A single turn carries every row of the set below to another of its rows. Some are shown first; where does it send the rows asked next?
guvu: [ 17   8 -21  -1   2   6  -1 -14 -12 -13   2  15   6  -3   0  -3 -15   5
 -12   6  -8   7   3   7 -22  13  -3  -9   0  19  -7  -5   2]
ruzal: [  3  -2 -18  24   3   8   5  -7 -17 -10   5 -14  -5  15  -5  -2 -15  -2
  11  12   4  -8   3   3   8  13 -12  14   5  -4  -4  23   6]
kat: [ -9  11  -5   2  -8  10  17   3   3  -4  13   4  12   0 -14  10   6  13
 -24   0  -7  14  -7  -7 -13   0  16  -8  13  11 -12 -13  13]
Das: [  0   8  -2  -5 -19  -9   1  -9 -16   2  -7   5 -12   9 -15  16  -4   3
   2  13  27  -2   8  -6   9 -11 -16 -11  -8  -5  -4   9   2]
tivi: [-12 -15  -2   4  -7  -3  23  -5  -2   8  17  -2   9  20  -8  -4  11  -2
   8  -3   6   2 -12  21   0 -14   0 -20  12  -6  -1  14   7]
Buv: [ 21   3   1  11   2   3   3   3   4  14   3   2  -8  11  17   2   8   7
   3  28  18 -10  -3   0   4   3  14  -8  -6  -9  11  16   0]
gani: [ 11 -14   9   2  -9   0  15  -6   2   9  -6   1   7   0  -5  11  10   4
  -8   9  -4   9  -5 -23   5 -34  -7  -5  14  -4  -9  13  -8]
zon: [  3  -7   4  10   4  -3   1  -3  -1  23  -2   1   7   8 -11 -16  -2   4
  -8   0   2  -8   9 -23   0 -23   4   0  19 -10  -5  15   3]
kudoz: [ -3   2  -1   3  -5  -4   5  -2  23  21  -1  -3  12  19 -18   4  -1  -2
  12 -10   9  -1  -7  20  11  -8  12 -11   8  -7  11  10   0]
rini: [ -6  -7  -8  -3   1  -1  17   8   1  18  -4  -3   7 -10  11   4   9   2
 -10   5 -18   6 -10  -4  -8   0 -11  -4   7  16  19 -10   4]
giz: [ -7  24  -1  -1   3 -15   7   3  -3   3  -2   5   5  -1  -6  19  -3  -1
  -2   2  -4   0   0  -1  -4  32 -12  -3 -15  -2   0 -12  -3]
Gelan: [ 22  -3   2 -18 -16  -4   5  -5 -20   0  -3   7  12 -15   2   6 -11   5
 -13   4  -9   5  16 -10   0   3  -1  15  -1 -13   6  14  -6]
Bupe: [  9  -5  -4  -2  -6  -5   9   7  -1  18  -1 -22  -4  13  15   6   9   7
  -6   9  19 -10   2   8  10   3  13   6  -5 -19  10  16   3]
pilom: [ 12   3  -7  -1  -3   0  -8 -16  -9   0 -14  -1  -5  -4 -24   4  -3  -3
 -19  -4 -10  18   9  -2 -16  -5  -7   0  -2   3 -17 -15  -4]
Nidaf: [ 16   6   5   7  -9  -1   0  -7 -20  -5  23  24   8   8 -16  -9  -3  -3
   6   7  -1   3   0  16   4  16   9 -16  -1 -18   3  13   1]
nalov: [ 10  22   0   4  10   5   7  -9  16  15   2   4  17   0   3 -11   0   2
   9   7 -21 -13   8   2   1  -1  10   8   9  -1  12  13   1]
ruli: [ 15  -1  10   4   9   5  17   1  -5 -26   1  -5   2  14 -16  -3   3   5
  -1   5 -16   0   0   3  27 -12  -3   1 -17   9  -4 -10   7]
nis: [  2 -20 -25  20   2  -2   1  10   1 -15  -7  -3   7  -5  -7  17   2   2
 -11   8  -4 -11  14 -19   0  14  -6   5  -1  -3   3   7   5]
fadil: [ 11 -18  -4  -1  10  -1  14   2   4 -25   9   0  13   3   3   4 -21   4
  10   4  -4  12 -10  10   4  -1 -10   1 -17  20 -11   7   3]
Sak: [ 23  31  -9  -8  -4   9   3 -14  -7 -33  -9  10   3   8  -6   7   2   4
  -8   2   4   0   4  13   1   2  -3  -4  -6   3   2   3   0]
mafef: [  6  11  -5  -2  -3   7  13   7  -8  -8  12  13   8   7 -17  -2   0 -10
  -5   8  10  28 -14  15 -15  -9  20   1  15  -8  -3  10  16]
levim: [ 14 -12 -17  -5  -8 -10   6  -9 -13 -16 -10   7  11  14 -21   7 -11  -4
 -16 -14   7  14   9  10  -7  -9   7  -8   5 -15 -12  -3  -1]
Kura: [  0  14 -14  -7 -12  17  19 -12  -9   0  -5  -9   0   1  -6  14 -18   1
  -2  -5   6  18  -4  -6   7 -17  -8   4  15  -9 -18   3  10]
san: [  8 -12   7   6   0  -9  12   3   8  27   1 -14  11  12   2   8   3   6
  -9   4   7   0   0  -3  -2  12  15  11  -8 -25  -8  12  -9]
mub: [  5 -13  -5   8  -8   3   5   6   5 -16   5 -11   2  26 -28  24   9  12
  -9  10  11  -3  -7  -1   7  11   7   0   2  13  -3  17  -2]
kaze: [  6 -10   7   1  15  -1   4   9 -12 -16   4 -12  -6  -3 -12 -15   4  -5
  -5   7 -12  10  -1   3   2 -12 -11  14 -16  15  -7  -4  12]
Nufe: [ -7 -24   8  13   2  -4   8   9  -2 -26   5   1   2   1  -5 -12  -8   4
  -3  -1   7  11  -4   8  -1 -12 -11   0 -21   7   2  -1   9]
Koni: [ -9  31 -23  14  -3   3  10   8   2 -12  -3   4   3  -9  -4  14   6  -8
  -4   3   5   5   1  -1   3  -7  -4  -6   4  -9  -7 -12  21]
kuv: [ 13   9  -1   1   8   5  21  -1   8  -7   9  14  27 -11  10  -1  14  -6
   9   6 -18  -2  -6   4  -5   2  -7   4   1 -11   6  23   0]
biv: [ 16 -16  -1   7   2  12   6   0   0  36  -1   0   6   3  -4   1  -1   5
  -7   5  -1  -4  -5 -10   7  21   1  -2 -12 -18  -2   3  -2]
bos: [  4  -8 -11 -13   3   2  -6  10  20  24  -7  -1   6  -8  -4   8  -3   4
  -5  -5   5  -1 -10 -11  -6   2  -4  -8   9  16  14   8   0]
gela: [  9  -2  -4  10   1  13   2  -7  11  27   6   4  -2  -2   1   3  13   8
   4  20   7 -17   2  -2  -4  16  -1 -12 -20  -7   0  12   4]
Poba: [ 16  -3  -5  14   7   6  -2   6   4  -5  -7   2  -2   6 -26  11   6 -11
   6  22 -10  11  -5  12  -7  18   8  18  -7   3  17  10  -1]
tusof: [  3  18   0   6   7   0   0  18   3   4  -2   7  15  10   0 -11  -1   4
  -6  -7  24 -11 -14 -12   8   5 -10   3   6  -5  11  22   5]
Tumu: [ 10   7  -5  -2 -10  30  18  -7   0 -13  -6  24  10 -12  -3   3 -14   3
  -4   2  -2  20  -4  -3  -7  -8   4   1   6 -15  14   1   9]
Zifib: [  0 -24   5  21  -9  13   9 -14  -3  -5  -9  -8  -7  13 -12   3 -14  12
  -2  10 -11   8  10   0   1   0   9  13   4  -6  20   3  -7]
Zilu: [ 20 -22  -8   2  12  -8  12   6   5 -21  -5   1   7   5 -10  11  -8  -8
  10   7 -12   9   3   5  16 -20   0  -5 -13   4  -8  -7   5]
Vedir: [ -2  -7   3  -7  -5 -22   1  -3  -8   3  13  -6 -11   8  -1  13   1   4
  -8   9  -7   9   9   6 -12   2  24 -17  14   4   3  -6  -6]
nulub: [  3  23   4  16  -1  -1  14  13  -8   6  -4   4  10  14  -4   0  10  -7
   3   8  10   6 -26   2  20  -4 -23   0  -2  -4   5   7   4]
gopi: [ -3  19  -3  14 -11 -13   1  -6 -12 -26  -5   0   2  18  -4  -4  -8   4
 -17  -6  16  12   2  20  -5  -4   5  -3  -2  -5   1  -9  -1]

Poba moves to mub
Koni moves to Kura
biv moves to Buv
Where do these go?
Das moves to Gelan
rini moves to nulub
Sak moves to levim
kudoz moves to bos
Nufe moves to kaze

